Rotation paths and how fast each direction turns (degrees per step):
Each turn is a multiple of 5 degrees from 10 to 175, or 0.
Each row of a path follows its step; steps can be skipped.
path 1
step 0: [  5.5  -7.4  -8.9  -1.0  -1.9  17.7   2.9  -6.6  11.1   5.7  13.5   2.9
 -14.7  12.6   0.5   4.3  -6.4  10.5 -24.1   1.4 -16.0  -4.4   9.1 -12.4
  -7.1  13.9  -7.8 -14.8  -1.2   9.5   6.9 -15.3  -7.6 -24.0   1.7 -21.7
   7.5  -8.7 -13.7  18.6   4.3 -10.0  -3.8  -5.6   4.8  11.5  -6.6   2.5]
step 1: [  0.5  -5.9  -1.7  12.9   1.7 -13.2  -2.6 -19.0  12.7  11.7  12.7   3.1
 -10.1  -0.9  -7.9   5.3  -8.6 -12.0  -3.2  -7.1  -7.6  -3.2   5.6 -25.5
  -2.2   3.2 -28.9 -20.7 -11.1  12.3   2.4   6.1  -4.1  -8.9  -4.7  13.9
  -7.4  -9.6  -4.0   3.7   1.1 -13.2  16.5 -10.2  16.1   9.0 -11.9  -4.4]
step 2: [  4.9  14.3  -6.7  -8.8   4.3  -2.2  10.0 -23.9 -11.7  15.8   2.0  12.1
   1.0   9.6  -2.2 -11.0  -6.5  13.0  -6.0  -8.2 -11.3 -12.2   8.8  -3.9
   1.9 -16.3 -19.5 -12.2  16.7   8.0  13.7 -12.2 -15.6  -3.2   1.4   4.0
 -15.5   5.3  -3.3  19.3  12.6 -12.9  10.7  -5.8   0.4   8.9  -8.4   3.6]
step 3: [ -7.8  20.2  14.2  12.8  -3.1  -1.9   8.0  -0.6  10.4   2.0  -9.2 -17.8
   9.6  -0.2   0.6   1.7 -16.9   1.1  -7.4  -3.8 -16.3  -2.2  -4.2 -13.2
   1.7   2.3 -20.6   6.0   3.5  10.1  13.6   3.6  -2.2 -12.8   3.8 -13.1
 -18.6  -4.9  -2.4  10.8   2.5 -19.2  17.3   8.4  -2.7  12.4 -22.0  14.2]
step 4: [  0.0  11.2 -10.8  10.8 -15.8 -18.0   1.6   3.9   4.2  -6.0   8.4  -7.8
   1.5  13.2 -13.9 -10.0  -9.7  19.7 -14.8  10.4 -17.5 -15.5  12.2 -19.5
 -10.5  -0.3   0.7  11.0  11.9   6.1   2.1  -2.0 -19.8   6.6   6.2   3.4
  -8.3   6.6   0.6  -1.8  -6.7 -19.2   8.4 -13.2   8.4   1.6 -17.4  -4.6]
step 5: [ -1.9   7.8  10.7 -14.3 -10.2 -28.9  18.9 -20.6  -6.4 -13.3   2.8  -4.8
   0.5   3.1  -1.1   7.0  -1.5   9.4  -2.2 -15.8  -8.8  -8.0  11.5  -6.6
  -7.2  13.3   2.4   8.3  -4.1  10.7  17.3   9.5 -22.6 -17.9  15.1  -1.0
  -6.6  -8.9   2.2  -5.2 -11.7  -0.2  11.7   0.3   2.5  10.7  -6.3   6.2]
step 7: [ -0.4   7.5  -6.9   5.1  11.6  -2.6   4.7  -0.6   7.0 -16.9   5.4  -1.9
  -1.9 -12.7  -9.5 -10.0   7.0  -4.4 -16.5  -1.7  -2.0   4.1  12.5 -12.1
  -7.2  16.7  16.1  -1.4  17.1  21.3  18.2  -7.1  -6.4 -15.7  12.0   2.9
 -24.5 -16.0  -3.5  15.8 -13.2   2.8  12.8   4.3   8.5 -11.4   1.7  -0.9]
step 8: [ -6.1   3.2 -21.4  -6.8  -0.2   0.4   8.2  -1.6   3.6 -12.7  28.1   1.5
  -8.5 -20.5 -17.9   6.6   0.1 -10.8 -13.5 -20.5  -3.7  -1.1  10.3 -20.0
  -2.2  -6.5   0.8  -2.0  -9.0  10.1  -2.8 -14.0 -14.9  -2.0  12.8 -22.6
  -9.4   2.4   0.9  -3.6  -3.8 -15.6   8.2   0.4  -4.5   0.9   5.8   8.4]
step 9: [ 16.5 -11.4  -4.4  -8.1   8.8  11.4   9.7   0.3   4.2 -11.5  24.6  -9.1
  -0.5  -9.2   3.9   2.7  -3.9   7.8 -10.5  -6.7   7.4 -12.6   6.1 -24.6
 -13.8  -2.0 -12.3  -0.8   0.8  -1.3   2.4 -15.5 -17.1 -23.9 -11.2  12.6
 -15.3 -19.3 -11.3   2.7   4.3   3.1   7.1  -0.9  -2.8   2.5  -1.4  12.5]
step 11: [ 15.5  15.5  -2.7   8.2  12.7  -3.6   5.9  -6.4   6.3   4.8   7.4   1.7
  -2.2  -3.2  -1.1  -7.3  -3.6  -4.8 -22.2  -3.3  -6.4  10.0  14.0 -23.3
  -5.3 -18.4 -11.5  -7.7  -0.6  -3.7  10.8  -6.9  -1.3   2.1   7.2   1.9
  -2.4  -9.5   7.3   2.0   9.8  14.3  25.6 -20.0   5.6  17.3 -13.7  17.6]
step 13: [  1.9   7.6   8.4   3.1   1.4  -5.1 -12.3  -2.8   8.0 -18.9  -7.3 -11.0
   1.4  11.6  -4.2  13.8 -21.4   8.1 -17.6   0.6 -18.6  -8.6  24.1 -22.9
  -8.6  18.1 -20.9 -12.7   1.5   2.5   3.7  -2.1 -12.8   1.2   5.0  -5.3
   8.2  -1.6   2.0   8.4  14.0   0.3  12.6   2.7   1.3  13.1  -4.1  -2.3]
Directions:
[-2.8  2.2  0.9 -5.4  2.3 -5.4  2.2 -4.3  0.8 -0.8  7.9  4.6  1.9  0.6
  2.7 -5.0 -0.5 -0.6  0.0 -3.8  4.6 -1.6  3.0  3.1  2.3 -4.5 -1.2 -2.0
 -2.5  0.0 -2.1  3.3  0.5  3.8  4.6 -2.8 -3.8  2.7  3.6 -0.7 -3.1  4.2
 -0.7 -6.7 -3.2  3.4  0.7  0.2] | 115
[-1.0  0.4 -2.2 -1.1 -0.6 -3.2 -4.0  2.9  6.2 -0.2 -1.2  4.4  1.5  0.7
  0.4  3.1  2.6 -5.2 -0.3 -4.3 -2.4 -6.3  2.2  4.3  6.3  0.8  4.8  5.0
  5.3  0.7 -2.5 -2.0 -4.9 -2.5 -2.2 -0.6  0.4 -7.0  0.8 -3.9 -2.3  1.4
  1.6 -0.2 -3.5 -3.9 -0.4  2.0] | 35
[-1.7 -2.2 -0.2  0.7 -4.2 -4.9  5.9 -1.7  1.4  4.6 -3.8  0.8  0.3  6.0
  2.7 -1.0 -6.6 -0.7  2.6  1.8 -3.3 -3.3 -0.7  1.0  7.4 -1.8 -2.5 -2.3
  2.1  5.1  2.5  3.3  2.0 -2.1  0.3 -1.2  0.9  1.4 -5.2  2.5 -2.8 -5.9
 -2.9 -1.4  1.7 -1.6 -3.6 -4.7] | 25
[ 0.2 -1.3  2.1  0.7  0.3  3.2 -7.7 -2.8  0.6  3.4 -1.5 -1.0 -7.4 -3.8
  4.4 -0.3 -3.9 -1.2  0.0  1.7  3.0  2.0  2.6 -0.2  5.6 -3.8  1.3 -4.9
 -3.2 -4.5 -1.5 -5.3 -3.8 -6.3 -1.4 -1.9 -2.0  2.1 -2.2 -0.3  2.5  0.9
  1.7 -6.2  1.7 -1.4 -4.5  0.6] | 35
[-2.1  2.8 -1.2 -1.5  4.5 -0.3  2.5  1.7  0.3 -4.2  0.4 -1.2 -2.6 -2.7
  4.0  0.2 -1.3  1.9  3.8 -2.3 -1.7  0.1  2.5  4.0  0.1  0.9 -5.6  5.9
 -0.6 -7.4  4.1 -4.4  2.8 -0.1 -5.7 -2.7 -0.4 -5.9  1.8  3.5 -1.3 -4.0
 -7.7 -2.1  3.4  2.9 -1.0 -1.2] | 115
[ 5.2  1.3  1.6 -0.7  1.4 -4.4 -2.0  4.2 -2.0  5.1 -1.6  1.1  3.2  4.0
 -1.7 -3.5  1.1  2.8 -0.9 -0.3 -0.4  1.8 -0.7  3.2 -0.6  0.7 -6.2 -3.3
 -1.1 -2.5 -8.4 -0.6  1.1 -4.2 -0.2 -3.0  2.1 -5.4  5.4  3.1  2.4 -5.6
  7.5 -1.3  0.2  1.3  1.4 -1.9] | 35
path 2
step 0: [-24.4   6.3   9.5  -8.7   6.1   3.2   0.6 -15.8  13.4 -13.3  -2.4 -17.4
  11.5   5.2   0.5  10.2  -1.1  -7.3  18.8   9.6 -10.2   2.7  18.9  -7.8
 -10.5  -6.8  11.3   7.8   9.7  -5.8   3.6 -21.6  -5.2  23.1  29.7  13.9
  -7.7  10.2   8.0  -3.8   4.6   0.7  -8.3  -5.4  -3.2   9.7  20.3   3.2]
step 2: [-18.6  12.7  17.1  -3.4  -2.5  -8.1   9.1  13.7   3.1  -4.8 -15.4  19.6
  -7.8  13.8  -1.2   7.4   4.6  21.9  -9.8 -12.7  -5.3  15.9 -14.1   9.8
 -15.8  -0.3  -3.4  -8.4 -13.8  -2.4  -5.7  -7.6  10.4   6.3  -5.6   4.3
  -1.1 -10.7   0.7  24.0  -7.6   9.8  24.6  17.3  -1.6  -9.0  10.5  15.9]
step 4: [  7.3   8.0   0.0  -0.6   4.7 -28.3 -11.0  -2.9  18.8   3.3  25.6   7.5
  -7.4  -7.6  -8.7 -12.3  12.6  -9.5   1.9 -10.9   7.6   3.5  10.4  -7.9
  -0.2 -17.2   1.1  -4.7   9.6  -2.6  -9.9  -9.9   6.8   0.6  -8.8   2.4
 -16.2   4.8  13.5  26.3  -2.2  -2.4 -35.2 -11.9  -0.5  -7.0   6.1   2.2]
step 5: [-13.8  19.5  -4.9 -10.6 -14.9  26.4   0.6   0.2  -8.2 -20.3  19.8  -1.2
  -7.2   8.7 -19.9   0.5  17.7   0.1  -7.9 -12.5  -9.3   4.8   5.2   7.5
  -7.1 -12.0  21.5 -15.8  -3.1  -1.2 -11.8   5.3   6.9   0.3   0.9   1.0
 -15.8   3.9  -7.1  10.9 -11.7  -6.4   1.7  -6.3 -20.3  22.6  -3.1  -6.8]
step 6: [-10.4 -10.3   9.5   8.8 -29.7   1.1  -3.7 -20.2 -14.3 -15.0 -14.9 -18.8
  -7.9  -5.2  -2.2  -7.9   4.6   6.4  -5.4   0.7 -22.4  24.1   0.0 -12.6
   4.0  -7.3   4.1   6.5   4.9  -1.2  15.8   9.2 -11.2  26.2   2.6 -12.2
  -8.8 -15.0   9.3   4.6  -8.0   3.1  -4.3   5.4   7.1   9.8   7.5  10.3]
step 7: [  1.3   7.9   4.4   3.1  -8.0  -3.4 -13.0   3.8   6.1  15.8 -15.8  -3.5
   1.3 -13.7   5.3   3.6  12.6   6.9  -3.7 -11.9   9.7  18.0   2.6 -32.4
  -4.0 -10.0 -16.6   3.7 -13.0  -4.9   8.6 -22.7  17.5  -8.7   7.2 -24.5
 -17.3   8.8  -2.9   9.4   3.7  12.2   5.1   6.4  12.0   8.5  -1.3 -19.2]
step 9: [ 20.9  -2.6   4.0 -15.1 -11.2  -1.9  -1.6   4.6 -33.5 -12.5   7.0   6.8
  -6.3  -7.2  -3.5  -2.3   4.0  15.4  -1.7  10.5  17.7  15.2   4.1   3.0
 -12.3   1.9  -0.8   9.8  -4.6  15.4   3.0   0.5  -2.2   3.0   5.3   6.9
 -19.3  -5.7 -16.3  -3.1   8.8  -0.4 -21.9 -18.3  -7.4  -7.8  17.7  24.9]
step 10: [-10.4   0.1   9.0  -8.0   5.5  -1.7   6.6 -13.1  -3.9  -5.8 -11.2 -14.7
  -4.9   2.4  -6.4   0.8   7.5  -4.7  11.1  -9.0   4.6  19.8  -8.7  -3.6
   2.1   6.8  10.2   5.9 -20.8   5.4  -2.2  16.9  13.8 -18.5   0.0   2.5
 -23.0   5.3  21.8   8.4  11.6 -14.9 -29.3  -5.2  -4.4 -14.1   7.2 -25.7]
step 11: [-11.9  13.5 -10.5  13.9  17.3  23.7  11.3   2.0  -5.2 -13.8 -14.8 -13.6
   8.7 -21.5   1.4  -9.8   0.8  -2.6   5.1  -7.3  -9.2   3.2  -3.8   2.6
  -1.8  -9.0  21.4  14.4   4.3 -17.1  -3.6  -8.6   2.2  -7.0 -23.1 -17.4
  -7.5  -9.0  -0.4  12.5  15.1  15.6  -5.9  -5.7 -16.8  12.6  -6.3   4.5]
step 12: [ -2.6 -11.2   8.4 -31.5   0.0   4.4  33.0 -14.7  -7.1  -0.3  -5.0  -7.1
  -4.0  -4.1  20.0 -13.5  17.3 -13.6 -20.4  13.2  -7.6   0.1  -1.7  -9.2
  -8.8  -4.7  -8.0  -3.4   1.1  -9.7   3.5  -5.4 -10.4   1.2  -2.7 -19.0
  -8.8   7.0 -12.7   9.5  -1.3  15.9   5.6  -3.9  12.5   1.5  11.0  15.5]
step 13: [  9.6 -16.0 -11.4  -9.1   9.2   3.3  -3.3  18.0 -10.9   7.0  -7.0 -18.1
 -18.1  15.5  14.3  12.9  -0.4 -15.6 -15.2 -12.3  19.4  22.3   3.5 -12.3
  -8.3   8.2  -4.3  11.5  -2.4 -28.5  -2.7  -1.3  22.7   5.5   6.9  13.8
  -9.1  -0.2   8.3  -1.5  -9.1   0.7   5.3  -5.2   9.7   2.6   7.0   0.2]
Directions:
[ 1.3 -4.6  4.7  1.8  0.2  0.5 -3.6 -0.7 -1.3  3.0 -0.3 -2.8 -0.5 -8.7
  2.8 -6.5 -0.7  0.4 -3.2  1.0  1.4  3.2 -2.4 -3.7 -1.6 -1.6  2.6 -2.4
  0.0 -1.6 -0.9 -3.2 -0.9 -3.1  3.2  7.6  3.3  4.8  0.4  0.5 -4.0 -5.0
 -1.9 -1.6  4.5 -3.2  3.3 -4.7] | 120
[-1.7  2.6  1.6  0.2 -4.5  2.1  0.3  3.1 -1.1  1.2 -1.8 -0.3  1.9  2.1
  0.4 -2.4 -2.3 -0.6 -4.2 -3.6  4.1  1.0 -3.2 -0.4 -3.0 -1.3 -0.3  8.9
 -0.4  3.9 -0.5  7.2  0.2  0.2  0.3 -2.7 -1.4  0.6  5.0 -2.3 -6.1 -9.4
  3.3  2.4 -2.1 -2.3  1.9  4.7] | 95
[-2.2  0.6  1.2  4.7 -2.8 -4.7  0.9 -2.0 -5.0  1.2  4.8  6.0  3.9 -3.5
  2.4  1.5  2.2  3.8 -1.1  0.6 -1.6  0.1  1.1  7.0  1.0 -1.1 -3.2  7.5
  2.4 -0.1 -0.8 -5.9  1.3 -4.8 -1.5 -2.8 -2.6 -1.3 -1.0  2.2 -4.9  2.6
 -2.4 -2.2  6.0 -1.6  1.0  2.6] | 145
[-1.4 -2.9  5.3 -0.5 -0.4 -0.7 -0.9  3.2  1.3  1.0 -4.8  0.8  2.1  3.4
 -5.8  4.2 -5.5  1.0 -7.6  2.0  2.7  3.1  0.3 -5.7  0.5  1.4 -5.4  2.0
  2.3 -2.1 -3.8 -0.1 -5.1 -0.9 -3.5  0.4  0.4  0.9 -1.2  0.9 -1.6  7.3
  5.3 -4.9  2.1  1.2  0.0 -1.9] | 65
[ 0.1  0.3 -2.1 -3.4 -5.6  1.4 -0.9 -4.2  0.3 -5.8 -2.1  1.6 -0.2 -6.6
 -1.0  0.1 -3.9 -5.6  4.0 -1.3  1.5 -3.1  1.3  0.8  1.8 -1.7  0.1  3.5
 -1.2 -1.1  7.3 -1.1 -7.5 -0.2  0.5  4.1  0.1 -0.9 -3.6  0.1 -4.0  4.8
  3.7  0.5 -4.6 -4.1  4.1  1.8] | 125
[ 2.6  1.1  2.7 -2.9  6.2 -2.0 -2.7  0.7 -0.6  5.3 -3.4  4.0  7.1 -1.3
  8.8 -3.8  3.4 -0.9 -1.8 -2.6  0.5 -1.8 -2.6 -0.3  0.7 -0.4 -4.8 -0.5
  0.5 -3.7  4.4  0.8 -3.9  3.9 -4.1 -2.0 -0.8 -2.2 -2.6  3.9  0.1 -0.8
  1.6  4.6 -2.9  4.6  0.9 -2.6] | 80
[-1.8 -3.4 -1.1  2.7 -1.6  1.2 -4.6  0.6  3.8  5.3  4.0 -2.7  5.3  0.2
  1.3  1.6 -4.7 -3.4  1.6 -0.2  1.6  0.2  2.2 -1.9 -0.8 -1.1  2.5  1.4
  4.0  2.0  3.6 -0.7  2.1 -5.6 -2.3  2.5 -7.7  4.4  4.2  5.4  5.4  2.6
  0.6  5.4 -2.0 -1.6 -4.7  0.4] | 110
